[[124 128 128 130 134]
 [126 130 123 134 119]
 [150 124 126 126 127]] --> 119

[[119 117 137 137 119 118]
 [115 119 133 135 115 122]
 [130 135 107 118 131 140]] --> 122

[[125 120 119 125]
 [145 134 125 120]
 [127 121 120 107]] --> 120

[[137 134 119 112 115]
 [110 117 134 138 129]
 [129 127 111  99 106]] --> 129

[[132 124 109 155 137 127]
 [126 135 109 130 145 138]
 [120 131 130 132  98 128]] --> 138

[[120 136 149 119]
 [137 111 135 140]
 [129 136 110 123]] --> 140

[[148 157 104 146 109 125]
 [135 116 139 123 128 103]
 [130 115 142 132 146 112]] --> 103

[[121 137 129 129]
 [130 123 117 126]
 [116 119 103 126]] --> 126
---
[121 120 128 154 153] result: 128

[[112 143 134 129 105 111]
 [131 146 119 133 103 138]] result: 129

[100 158 131 129] result: 158

[133 102 128 105] result: 102

[143 128 111 130 106 145 119] result: 106

[101 117 121 116] result: 117

[114 100 140 113 147 143] result: 113

[ 99 123 114 123 137] result: 114

[131 123 111 123 114 102 143] result: 114
---
[112 109 141 155] -> 112, 155

[141 155 142 135] -> 141, 135

[[117 128 148 121 115]
 [136 119 125 152 140]] -> 117, 140

[[146 111 139 136 149 148 112]
 [143 143 140 141 143 144 111]
 [148 112 143 113 138 145 137]] -> 146, 137

[ 99  98 136 135 100 101] -> 99, 101

[155 141 151 152 125 151 150] -> 155, 150

[139 126 145 136 131 157] -> 139, 157
---
[[141 126 130 122 124 133 118]
 [150 134 120 141 121 118 141]
 [149 138 138 128 147 126 107]] → 126

[138 133 121 152 125 111 132] → 111

[143 136 129 133 118 120 151] → 120

[[139 117 139 149 126 138]
 [115 133 126 109 133 117]] → 133

[[106 103 137 105 121]
 [148 142 133 142 139]
 [147 151 120 155 126]] → 155

[140 116 129 106 131] → 106

[109 106 146 109 150 145 141] → 145

[151 144 146 154] → 146
---
[100 118 127 128 120 117] --> 127

[[133 130 121 117 138]
 [141 120 122 113 151]
 [131 119 131 126 134]] --> 121

[105 144 107 156 101] --> 107

[[151 152 105 152 106]
 [134 107 155 100 119]] --> 105

[136 123 117 151 123] --> 117

[143 122 120 145 153 131 127] --> 120

[[108 150 147 144 145]
 [107 143 140 145 152]] --> 147

[[104 112 134 129 128 136 137]
 [115 111 131 135 129 134 133]] --> 134
---
Q: [140 156 120 143 125 122 115]
A: 156
Q: [149 145 121 144 151 113]
A: 145
Q: [155 158 134 138 114 100]
A: 158
Q: [134 124 152 114]
A: 124
Q: [125 114 150 125 127 118]
A: 114
Q: [149 156 136 137 127 133]
A: 156
Q: [147 132 100 144 120]
A: 132
---
[[124, 138, 157, 157, 124, 145, 125], [115, 134, 126, 126, 112, 100, 151], [111, 128, 128, 128, 128, 123, 144]] ⇒ 144
[[139, 109, 122, 138, 125, 131], [138, 104, 108, 131, 134, 123], [136, 114, 110, 132, 127, 114]] ⇒ 114
[[138, 113, 147, 146, 106, 141], [147, 139, 132, 134, 130, 114], [133, 133, 128, 126, 130, 139]] ⇒ 139
[[126, 125, 128, 126, 128, 103], [130, 130, 128, 129, 129, 148], [128, 128, 128, 129, 127, 128]] ⇒ 128
[[137, 115, 149, 135, 126, 122], [137, 115, 135, 138, 120, 131], [136, 115, 146, 135, 124, 124]] ⇒ 124
[[139, 124, 116, 108, 123], [118, 144, 134, 129, 116], [133, 106, 132, 141, 146]] ⇒ 146
[[144, 130, 110, 129, 136, 123], [111, 126, 149, 126, 124, 135], [112, 124, 146, 132, 125, 126]] ⇒ 126
---
((124, 126, 124, 128), (141, 132, 144, 124), (132, 154, 146, 155)) out 146
((133, 106, 109, 138, 106, 109, 148), (149, 134, 151, 147, 145, 146, 117), (135, 153, 154, 151, 149, 150, 104)) out 154
((133, 132, 132, 129, 105, 125, 131), (130, 126, 138, 138, 129, 114, 125), (127, 123, 132, 142, 122, 137, 135)) out 132
((139, 110, 145, 113, 106, 106, 129), (112, 109, 146, 133, 128, 119, 113), (125, 143, 122, 154, 148, 149, 108)) out 122
((124, 106, 122, 120, 127), (140, 130, 126, 127, 139), (133, 135, 133, 123, 125)) out 133
((119, 151, 131, 131, 127), (155, 152, 108, 121, 145), (112, 103, 106, 129, 127)) out 106
((145, 145, 131, 126, 147), (111, 129, 136, 120, 138), (131, 128, 139, 104, 119)) out 139
